rotation ticks, each row followed by its count of ticks
The counts run from 0 to 1223.
[-28  -7   6   2 -13   9   0  -5  -5   3   3   8  10  -6  -2  -7  19  -1
  19 -20  -4 -20  12  -6  -3  21   3  -2  -2  -6  13   3   7   8   9   1
 -19   6  -9  27  16 -12   2   3  19  -3] => 941
[-21  23  10   5  -4  17   8   8 -16  11 -26   8  -1  -9  -2   8   4   0
  -6   2   4   0 -18  -3   5  -4  23  -3   7 -15  22 -19   1 -14   4 -10
   2  -8   5 -11   9 -10   5  -5  -3 -30] => 1196
[  3  -6  -6  -7  31 -10   3  14 -19  -5   9  -4  -1 -22 -20   9  -7   7
 -19   7  -3  14   2  10   1  -2  10  15   8  -2   5  11 -10 -23  -9  15
  13  -5  -4  -7 -12  -6   7 -10  -2 -19] => 553
[ -6  23   9  21 -17  14  -4   5   6  -2  -4   8   0  -9 -19   4   7  -7
  -6   5 -14  18 -11   5  -4   3 -15  24   5  19 -20  13   1 -25 -13  13
  -2   0   6   1  -3  -6   9 -11 -21  -9] => 1158
[ 15  36   7  19   6  -4  11   8 -10  -5   9  21 -23 -12   5   9   3   7
   2  12  15   1  14  -7  -4   3  13  -3  -3   7 -22   7  -2 -10 -12   6
  -6 -10  17  14  10 -11  21 -11  -2  -2] => 617
[  2  10 -22   3   9   4  13  21 -10  -8  -9   1   8   5  18   0   3   6
   2   3  17   8   8  34  14  15 -10   9  -3   0  15   4 -14  11 -23   1
   9  -4  -1  15  21 -15   6  11 -14  -7] => 353
[-12   4  -3  13  -2   5   9   5 -13  -5  -5  10  -8  -7  -4   6   7   1
  37  28  20   9  16 -11  -5   8 -13  -9 -13  17 -16  15   3   4  -9  -3
 -11  17  13  -3   9  -7  17  -9  13   9] => 1040
[ 15   1 -16  14   5   1   1  27  -2 -10  11   5  18   6   7  19 -12   7
   3   5  -5 -10  20  26   5  16 -11  12  -8   4  -8  11  -5  24  -7 -14
  10  -9   1  -5  -3  12  19  10  -7  25] => 917
[ -1 -12  -7  14  12   0   7  -5 -13  -1  13  -4  -3 -12  -9   3  15  19
  18  13 -23   6  -3 -22  -1  14   7   0   0  15 -19   5  -4  -2  23  12
   0  12  -6 -18 -17 -19   0 -15   7  14] => 1048
[-19  -9  -2  -2   9   8   3 -12 -14   7  -4  21  -6   5  -2  -6  20   1
  13 -10  24 -20   7  -1  10  -5  11 -14   4 -11  13 -12  16  -3   3   6
  -6 -11  -2   1  28   5  13   1 -16  -2] => 445
[ -5  25  17 -13  13   7   4   3   0  11   1 -10  -1   0  19   7 -18  20
   2  18  -2 -13   4   5  -5  27 -10 -27 -27  -8  -9   6  -4  -1  -3  -9
   6  11   9  10   0  11 -12  14  -9  -5] => 705
[  7 -11  10 -26  13 -15   8  27  19 -27 -11  -2  -3 -20   7   8  -8   5
  -6  10  13 -11  -2   2 -12  -2  14  -9 -12 -11  16  27   8 -16 -17   2
  -2   3  -1 -15  -5  11  -2   4  -7   1] => 1223
[-18  15  -3  -7   6  28 -16  -2  -6   6   1  10   9   0   1   1 -14 -12
  -9 -17  10 -14   7  -8   1   0 -26  -4 -13 -17  16  -7  -2 -12   9 -15
 -10 -15  -7  18   4 -11 -11  10  -5 -12] => 100
[  6 -15   6  15  -6  -9   8  19   0  -8  -9  20   3  -9  -2   6  19 -17
 -11 -10  22  24  -8  10 -14 -18  20  10  -3   5  12  -4   7  -5 -14  11
   3 -12  -2   7   5   2   4  -8   7 -10] => 344
[ -1  -2  -1   4  17 -16  16  -4  -7 -14   1  22   5  -5   7  10  31   8
   2  12  20  11   0   8 -10   3  19 -23   0  17 -14  -4   8 -15   1  10
 -12  -2  -7 -11   5  13  17  -8 -11  -7] => 30
[-10   7  12  11  -3   0  13   6  -4  -1  -9  -3 -13 -20   4   3  12   3
  18  14  28  -5  21 -13  -9   4  -8 -11 -19   9 -10  16  -1   3 -10   5
  -1   1  13  19  28  -6  18  -4  -2  10] => 1036
[ -2   1 -14  -1  14  17   9 -19 -15  11   0   0  13  17  10  -7  22   8
   5  11  -3   7  10  13  24   8   0  -4   4  21   1   0  -7  10   5  13
  18 -13   9 -21  -6   0   0  12 -28  -9] => 361
[-14  14 -16  -4  16  10  12   9 -18  -1   4  20   3   9   6   1   2  11
  10 -12  11 -12   0  20  11  19  12   9   6 -15  14  -5  -6  -5  -8   4
 -12  -3 -15  21  21 -10  14  -1 -18  -8] => 440
[ 13   1  -3  21  -7   1   4  12  -1 -17   8  35  12 -11  -8  19  17  -9
   1 -14 -25   3   0  -8 -20  -5  25  12  -1  -5 -15   8  11  -2   7   9
 -18  -8  -6   9  -4   8  17 -12   4   3] => 840
[  4 -15   4  -7   6 -18  14  17   6 -17  -6  14  17 -15  11   3  26   4
 -11  -9 -11 -10  -6  18  -9  12  23   9   5   1  22   2  10  -6 -14  13
   2  -2  -2  10   1   7   2   1 -23 -12] => 258
[-10  14  -5   4  -5  12  14  13  -1  -7 -21   3   9   7 -15  13 -13  10
   8  -2   4  -1 -20  14   5  -7   8   3  12 -10  14 -15   2  -4 -16 -12
 -10   1  -2 -19   9  -5  19  -7   6  16] => 231
[ 10   6 -24  11   5   3  -1  20   1 -13  12  14  20   1  -3   9   3  -2
  -9  -8 -37  -9   5  11 -10   3  13  19   8 -16 -10  10  -8   1   5  17
  10  -9 -17  -3 -13  -6   0  -3   5  12] => 421
[-12   6   8  18 -12  14  -4  -6  10  -8  -8  -6  -2   0 -28   8  21  -4
   1  -5  -6  -1 -17   9   0 -11  17  -9  16 -20  -7   7  -6 -11  -6  15
  -4   1   0   9  25  -8  19  -6 -17   9] => 654
[-12  -6  -8 -26   8   3  11  13 -14  -5   8  15  -3  -7  -7  -8 -13  11
  12 -14 -13 -26  -2  -3  -4  11  27   5   6 -22  16  -8  16 -10  -6  15
  -2   3 -25  -5   7   6  -7 -12  12 -20] => 213
[ 25  16  37   4  -3  -5   6  13  20 -14  -2   3 -10 -12   3  19  -9   6
  -7  -2   3   6 -12  -3  -5  -4   6 -18  -9 -11 -12  17   9   4  -5 -16
 -10   9  13   2   0  11   1   3 -21  10] => 159
[ -3   7   1   5  -9   5  10  15  -9   8 -11   1 -11  -7   7  -4  -9   1
   7 -11  19   6 -21 -10  -2  14   6   5  -1 -18  14 -19   8   7  10 -12
 -11  10  -6  22  21 -31 -19 -14   9  -2] => 855
[ -5  19  12 -15  21   1   3   0  -7  -1 -14  -1   8 -11  10  10  -1  15
 -12  29   4 -15  13   5 -11  11   3 -31 -15  -5   1   0  12 -15   2 -19
   1  -2   4 -12  -5  18   1  14 -20 -12] => 368
[ 16  18  -3  17  20  -2  -1   4 -20   4  15  13  -6 -14   5  15  -9  10
  -3  20   0   9  16 -12  -3   9  -3  -2 -12  20 -27   8 -11  -6  10  -4
   6  -3  10   4 -14  -4   8  -8  -7   3] => 284
[  7  11  28  -3  -1 -10   6  25   0 -10  -4   0 -12 -29  -6   6 -12  12
   1  -5  10  -2   4  -2  -9   2   0  13  -4   6  13  17  -4 -15 -29   1
  -4  12  10  12   5 -17  10  -5   8 -11] => 390
[ 16 -14   8  11   1   0  -6   4  11  -3  13   8  -9 -16  11  -5   4 -20
  -8 -19  13  18  -7 -34  -9 -20   8   0 -13  -9  -5   6  -2  -3  19   5
  -6  -2   0  18  -7 -18 -19 -15  17  -6] => 847
[ -3  -7 -10  -1   5   8   8  17 -14   0  -7   3  15   2 -10   7  -4  10
   4   6 -20 -23   7   9  -3   1  22 -10   0 -15  25   1   0  15 -14   5
  28  -8   1 -26  -4  29   3   5  18  -8] => 463
[ -7  13  19  13 -24  25 -10 -11  -8   9  -2 -17 -15  -4 -25   0  -2  -7
   3 -11 -14  -7 -19 -23  14 -13   2   1   8  -7  -4  -5   8   0  20 -11
  -8  -1  16  -1  13 -13   2   2 -14  -2] => 737
[-14 -12  20  -5   4 -11 -18   0  -1  -8  -1 -24 -12 -30 -22  -4   5   0
  -8   8 -12 -17   6 -27 -23  -5  -4 -14   0 -10  -4   9  17 -10  15  -6
   0   1  -9   6   7 -10 -16  -3   4  -5] => 1055
[-10   6  11  10 -21  29  -2 -13  10   8  -2 -10  15   9  -1  -9  -6  -6
   4  -8 -31  -2  -5  -2  19  -3 -13  15   1   9  17  10 -15   0   4   6
  11  -7  11 -20 -20 -13 -12   7   4  -9] => 1152
[ -2  -6  12  -4   7 -13   8  23   5  -8  -9   2  13 -19  11   5  12   9
 -14   7 -33 -12   0  -3  -6  23  14   5   4 -10  22   7  10   8  13 -13
   7   3   5 -11  -9  -1 -15   0 -29  -4] => 591
[ -2  10  22  11   1  11  -7   2  -9  11  -2  -1  -4  -9  -1  12 -11  -3
   4  16  12   5   3 -35 -16   3  -5 -23 -25   1  -9  -7  -2   4  20 -18
 -10  12   3   5  -7  10 -13   1  17  -3] => 287
[  3   7  18  -8 -19  23  -7 -10  14   1   4 -14   1   9 -14 -12  -8  -3
  -4 -33 -17 -25 -15   1  16 -10  10   4   8 -22   8  -2   0   0 -12   8
  -2 -12   3  10  16  -3  -7   3   5  -2] => 1069
[ 34  -6   0  -9  15   5  -3  -1  13 -12  24  -4   6   6  22   7 -23   9
  -5   1  -4 -12  15  -3  11  -2 -22   9  -4   6 -11  20   4  10   5 -14
   1   3   1  -4 -19  -7 -12  11  -9  25] => 497
[  3 -10  25  -7 -14 -15  -2  -3  -3  -1   1 -13 -13 -16 -11  -4  22   4
   8   8  -7 -23   6  -9 -25   8  15  -5   6  -1   0  11  27   4   2   9
  -1   0   6   5  10   0   0  -1  12 -18] => 718
[  0 -20  -2  23   1  -9 -11  -3  -7  12   7   2  13   1  -2   8   6  -8
  -7  -8  13  26   3  13 -10   5  -4   6  -5  26   3 -12  -7  21  -6   1
 -17   0   4  12 -13   0   9   6  31  -9] => 1021
[  2   9  10  16  -4 -16   5  23  -8  -3  -2   1   2 -25   2   9  13 -12
 -10  19 -10  19   8   4 -31  18   1   8  -4   6  -9  14   0  -4 -10   0
  -1   7   5  21  -6  -6  -4  -8   2 -20] => 931
